Each row is where one point has got to under a steady rotation. How many ticks took it there?
The counts run from 0 to 93.
[184 165 146 158 132  80 125 131 100 157 161 150 138 134 159 152  84 141
 125 126 140 136 125 145  74 132  86 157 182 140  83 123]
43
[118 100 156 133 114  90 114  96  78 104 138  78 143 134 166 110 103 136
 119  95 145 152 131 162  54 138 154 116 127 117 116 153]
37
[133 132 130 133 118 106  53  79 119 148 134 127  99 119 165 127 162 122
 103 129 208 141 104 148  66 112 100 110 140 138 140 116]
29
[139  99 151 152 126  88 119 101 102 114 132  87 155 148 145 136 138 129
 153 137 155 128 193 123  59 150  67 119 122 143 172 138]
93
[200  99 157 141 119 110 124 150 128 153 160  62 161 149 140 144 124 119
  96  83 149 104 146 137  71 179 119 143 103 132  98 157]
83
[161 124 168 131 109  91 105  87  93 148 118 136 148 105 188 141 123 153
 106 108 118 132 149 136  35 136 104 142 119 155 153 108]
53
[146 154 155 128 139 109  98 123  84 149 132  78  91 147 167 140 106 144
 108  69 185 135  98 125  79 166 134  97 141 110 129 115]
58
[161 129 165 140 116 128 116 115 118 120 136  83 147 133 189 141 146 133
 114 122 153 139 170 115  85 166  99 131 130 157 203 137]
74
[119 111 161 142 113  88 111  94 103 109 131 134 126  95 192 136 145 113
 117 136 190 174 154 116  56 143 114 156 149 174 144 140]
27
[124 108 171 112 103  99 133  87 102 124 129  79 165  99 153 140 110 109
 113  87 123 131 153 149  42 138 144 107 151 103 132 148]
36
[166 141 116 120 157  92 101 117 126 172 178 135  95 145 120 168 122 156
 145 114 186 130 115 137  96 110  73 127 157 151 133 126]
89
[155 102 149 145 123 130 105 104  81 135 152  96 103 135 153 152 127 130
 131 113 170 155 138 116  77 178 111 126  96 175 117 186]
66
[144 106 173 137 129 111 129 106  97 160 120 113 117 146 167 157  84 109
 138 141 138 140 132 102  61 155 136 142 115 139 125 183]
65
[160 138 144 143 118  71 131 131 102 123 115  99 140 133 147 141 124 121
 112 115 192  97 127 145  57 142 138 132 147  95 105 158]
17
[132 137 162 112 125 111  98  62 115 171 119 147 131 131 158 139 119 156
 129 103 132 133 130 139  70 108 101 128 132 176 170 129]
51
[143 140 133 124 145 113 101 129 132 149 158  85 108 167 143 175 131 123
 111 117 203 166  93 124 102 159 102 117 118 159 129 188]
87
[145 138 136 124 180 113  78  88  92 155 144 139 107 158 163 166 124 149
 124  97 184 179 106 100  74 123  81 136 130 160 101 143]
68
[167 151 121 145 140 128  97 125 149 166 189 109 101 158 143 156 122 126
 125 119 224 143 126 121  83 151  92 113 140 134 133 143]
88
[145 114 126 100 123  91  82  99 142 175 158 129 102 147 116 181 102 154
 134 114 179 140 126 186  52 118 135 140 152 132  97 168]
21
[126  89 154 128 114  87  70  61 111 125 129 126 108  93 198 141 166 121
  85 139 209 153 112 131  81 124  99 139 125 143 140 126]
28
[165 137 143 101  86  72 123 119 133 149 140  93 161 116 172 153 113 115
  97 112 142 106 144 165  54 153 144 123 157 110 151 143]
15
[176 161 140 137 129 111 137 111 101 153 134  77 151 128 202 140 140 129
 126 113 129 130 183 117  99 157  79 118 150 161 190 104]
73
[155  71 129 133 126  88 106 105 133 171 174 130 132 138 156 171 123 134
 173 108 136 128 134 161  52 139 121 162 177 138 114 151]
23
[106 144 125  99 136  90  61 108 139 144  96 117 133 150 164 133 153 126
 119 122 184 128 127 168  66 107 111 111 170 146 146  86]
30
[173 136 135 102 125  76 128 124 155 127 136 119 155 126 152 166 142 126
  76  91 132  98 151 167  64 146 117 129 156 114 153 114]
14
[119 137 143  94 131  98  93  88 100 162 151 143  96 133 141 155  97 120
  88  89 155 122  89 137  42 163 121 132 135 115  83 161]
39
[157 109 171 131 102  86 125  88  94 140 135  96 155 141 155 139  84 107
 132 120 117 103 153 151  24 150 126  93 153 106 143 146]
35
[122  94 139 123 137  85  99  74  81 110 154 106 133 113 142 121  95 140
 113  93 164 109 117 153  63 125 149 102 126  79  89 167]
38
[162 162 121  88 137 118 140 127 125 189 154 100 138 138 168 164  63 152
 133  93 133 132 116 171  82 143 115 132 166 113 139 126]
61
[159 127 167  93 143 113 108  73 104 174 135 143 177 111 163 139 120 135
 139  87 106 141 171 166  60 124  89 145 136 165 164 120]
52
[132 149 159  73 147 134  98 101 120 156 136  78 103 172 138 171 105 141
 106  80 164 130 125 114  98 140 130  85 109 110 165 141]
78
[134 118 168  91 128 103  74  63 125 157 132 123  88 128 166 156 138 154
 141 128 159 168 105 122  72 121 112  94 138 159 144 162]
49
[155 105 136 144 110  92 110 104 141 150 131 130 157 146 164 156 140 113
 175 130 174 108 185 140  63 124  71 151 154 180 177 135]
5
[148 134 112 144 131 108  94 114 110 147 154 111  91 140 152 164 105 104
 119 125 175 137 110 100  61 203 106 111 128 131 106 178]
86
[202 115 156 138 122 134 138 124  98 128 155  93 111 149 169 159  89 147
 171 128 148 119 146 139  66 119 106 122 134 136 103 137]
63
[124 112 115  87 122  88  89  69 163 135 134 110 140 107 150 142 149 145
  68  72 169 128 129 136  62 128 132 103 123 101 162 119]
11
[178 145 129 109 150 106 103 114 179 188 173  98 101 138 153 164 134 138
 161 138 169 141 149 134  86 146  62 121 158 148 157 141]
90
[129 109 170 105 146 143  96  70 100 175 146 137 102 117 161 143 131 172
 159 115 175 150 122 140  74 102 111 126 136 160 177 128]
50
[154 106 150 145 121 124 114  93  89 142 138  91 173 116 183  94 113 141
  93  70 129 101 148 137  56 130 100 142 125 147 164 106]
54
[183 109 155 139 122 115 137 109  99 149 139 106 152 149 179 134  81 128
 167 118 132 123 157 119  72 180  95 139 124 133 117 156]
64
[127  98 136 173 101  86  87  84 128 104 137 153 128 113 168 124 147 105
 112 140 169 131 137 125  52 138  85 166 146 169 122 142]
26
[ 89 117 142  96 113  75  95  63 126  96 131 150 135 135 149 114 156 131
  97 112 182 126 138 110  62 136 122 111  99 123 154 142]
9
[182 117 155 150 118 104 121 134 118 166 149 126 118 119 195 148  94 130
 120 135 144 138 141 143  71 137  91 130 178 132 130 135]
44
[137 130 148 106 135 108 112 110 107 168 129  90 147  99 169 148 130 155
 136 122 141 102 158 181  51 108 134 122 163 143 171 104]
33
[102  87 133 123 115  78  93  59 131 112 121  94 139 133 156 123 153 137
 125 120 185 141 139 138  51 156 106 118 103 133 175 157]
8
[136 142 162 122 133  80 111 111  97 135 112 117 158 124 167 138 104 116
 138 105 123  92 160 160  36 101  89 119 152 115 161 133]
34
[162  83 127 134 114 108 106 118 131 142 158  96 131 117 142 141 149 140
 158 132 183 108 182 119  64 135  69 163 132 174 183 131]
92
[190 110 122 132 138 114 114 109 160 174 161 124  96 137 161 170 136 141
 155 107 172 148 142 157  59 103  89 137 168 144 166 145]
3
[107  96 134  94 136  75  83  59 157 123 129 120 118 156 144 159 165 144
  95 108 180 141 117 121  79 129 118 125 124 110 178 153]
10
[128 160 152  89 135  90  70  90 130 159 113 142 129 122 174 150 140 149
 101 131 163 115 132 149  75 102 118 126 155 157 178 113]
31
[158 138 136 127 132 127  99  84 128 163 148 148 128 159 143 177  98 156
 101 108 187 180 125  82  91 127  73 153 134 150 153 126]
69
[156 190 157  78 143 108  73  92 101 151 145  95 122 170 145 132  85 148
  90  91 172 125 113 154  84 137 103 105 140 123 115 129]
59
[166 111 136 131 136 100 108 143 155 186 176 132 138 121 137 167 127 136
 155 129 169 110 150 134  66 112  76 135 168 163 157 151]
4
[169 132 172 159 113 116  88  95 113 149 157 115 120 113 188 141 124 121
 114 128 156 144 135 132  71 134 107 153 157 168 135 130]
45
[154 135 111 101 130 117  98 122 163 165 164 135 100 126 157 188 139 131
 115 131 192 127 123 141  82 128 106 159 151 158 157 165]
2
[164 130 144 166 142  94 108 110  93 132 172 104 122 172 134 160 101 114
 106 114 189 122 148 102  99 183 106 131 120 127  76 161]
85
[136 150 164 109 136 113 111  83 105 113 112  87 135 164 155 147  99 124
 131 107 141 157 130 103  65 140 129  76 113 143 162 143]
77
[146  70 138 176 103  88 118 122 112 128 149 138 135 122 160 127 141 135
 141 106 169 109 126 155  40 126  83 165 164 143 141 160]
25
[176 133 130 157 103  86 113 134 118 129 141  80 146 104 171 142 101  92
 107 120 163 108 140 155  54 166 134 126 142 115 120 137]
16
[156 137 113 107 144  80  77  94 147 154 190 136 100 130 155 184 129 129
 128 113 195 160 111 107  99 125 102 153 158 150 110 161]
1
[148 122 128  95 139  94  96  85 135 157 126 120 139 108 116 140 150 164
  64  90 154 106 149 160  67 108 106 117 129 131 141 126]
12
[172 134 147 122 114 123 122 138 113 168 155  71 142 136 180 168  75 145
 135 120 144 129 129 144  68 140  93 125 165 119 112 139]
62
[101  80 139 147 120  96 104 108 126 123 152 107 135 119 181 116 146 112
 149 159 178 123 159 111  53 151 122 143 117 151 176 177]
7
[199 147 122 140 165 130 107 125 110 183 131 143 133 128 174 137 130 143
 107 100 153 128 155 142  73 145  73 135 134 156 181  92]
72
[136 121 178 146 132  96  97  78  76 117 104 105 152 117 191 114 120 122
 108  93 123 117 147 124  76 156 106 125 114 112 144 122]
55
[169 149 121 140 120 112 105 134  99 199 178 114 142 137 157 152  89 162
 103  88 155 130 133 160  77 139  91 129 175 138  68 136]
42
[155 126 128 137 158 119 117 105 114 163 159 123 123 131 161 166 135 145
 118 106 159 139 132 136  66 148  73 142 135 164 167  91]
71
[180  99 120 126 128 133  94 127 173 178 182 121 129 128 151 163 129 151
 141 141 152 137 166 122  85 120  97 159 135 189 182 131]
91
[156 128 113  72 148 108 122 106 117 159 169  73 137 145 131 152 122 168
 118  60 167 146 108 132  76 140 125  97 111 108 148 136]
79
[149 107 137 138 144 109  88  83  98 156 160 103 108 167 128 120 121 137
 152 103 185 156 106 102  71 143  79 123 108 170 105 181]
67
[173 116 131 110 154 139  95 104 152 199 165 141 119 141 181 166 134 161
 106  98 154 148 116 146  90 132  54 142 140 153 159 101]
70
[133 105 129 106 146  91 101 107 127 184 181 132 117 140 124 170  91 153
 161 127 149 115 139 153  58 118 119 127 180 138 120 172]
22
[173 129 131 109 135  88  86 101 127 162 172 124 110 112 159 158 110 158
  96  89 151 132  84 155  49 122 103 132 174 139  85 128]
41
[125 133 156 120 152 111  91  92 108 139 114  87 145 141 156 119 132 116
 116 118 197 144 149 120  74 165 113  82 117 134 162 134]
76
[161 125 122 155 135 103 131 134  83 122 144  87 132 140 122 151 117 124
 106 105 162 121 140 110  63 158  88 112 117 125 104 173]
84
[155 125 133  80 119  87 103  81 108 187 145 118 147 170 145 141 110 143
 105 100 159 162 103 167  90 139 141 143 134 133  92 145]
40
[177 126 157  77 146  99 115 110 132 180 148  88 159 149 145 132 119 146
 103  48 128 126 149 129  61 164 105 107 147 120 140 128]
81
[166  69 127 142 107 110  96 103 128 176 162 123 144 105 153 162 130 157
 145 125 158 131 144 147  68 134  94 160 147 155 146 148]
24
[102 120 166 107 124 123  75  55 100 162 110 118  92 144 195 158 119 131
 142 146 166 169 127 120  72 133 138 126 130 139 137 152]
48
[161 135 126 138 111  67 100 114 111 136 138  86 114 133 143 173  94 104
 106 138 171 116 116 146  61 153 147 122 149  91 123 176]
18
[164 132 131  92 169 116 117  98 123 162 153  94 122 156 124 152 112 183
 133  58 134 113 166 136  55 140 105 111 121 112 136 137]
80
[133 147 167 130 139 110 116 113 104 134 139  53 154 131 171 120 121 121
 125  90 184 133 145 116  65 182 114  99 114 143 194 119]
75
[140 148 169 106 119 114 102  86  79 123 130  90 120 119 167 130 110 102
  69 102 158 145 102 130  78 155 138  83 109 111 111 145]
57
[138 158 143 105 138  96 112  97  96 128 108  99 144 125 182 104  99 123
  80  90 139 147 120 123  51 181 127 140 122 112 153 138]
56
[147 133 111 117 129  88 112 122 134 132 161 121 106 146 117 167 111 125
 127 121 235 151 117 118  72 145 111 136 145 116  90 163]
0
[146 119 159 175 114 108 100  99  71 122 135 111 109 124 180 148 105 127
 162 154 173 144 138 135  55 120  80 126 152 152 103 177]
46
[157 158 158  91 161  85 104  95 116 156 154  98 103 168 148 170  59 132
 127  94 141 140 116 142  88 147  97 113 136 125 119 128]
60
[139 142 148  89 120 102 102  90 137 172 122 114 137 111 178 127 116 138
 113 110 163 133 157 178  69 105  96 113 166 150 176 122]
32
[179 131 109  99 140  74 132 123 127 153 140 113 158 134 135 152 147 135
  84  77 173  96 156 158  49 135  95 134 153 105 161 110]
13
[104 118 136  99 107  98 101 117 126 164 149  71  92 141 131 155 116 141
 154 118 193 133 100 157  77 127 148 114 161 112  95 189]
20
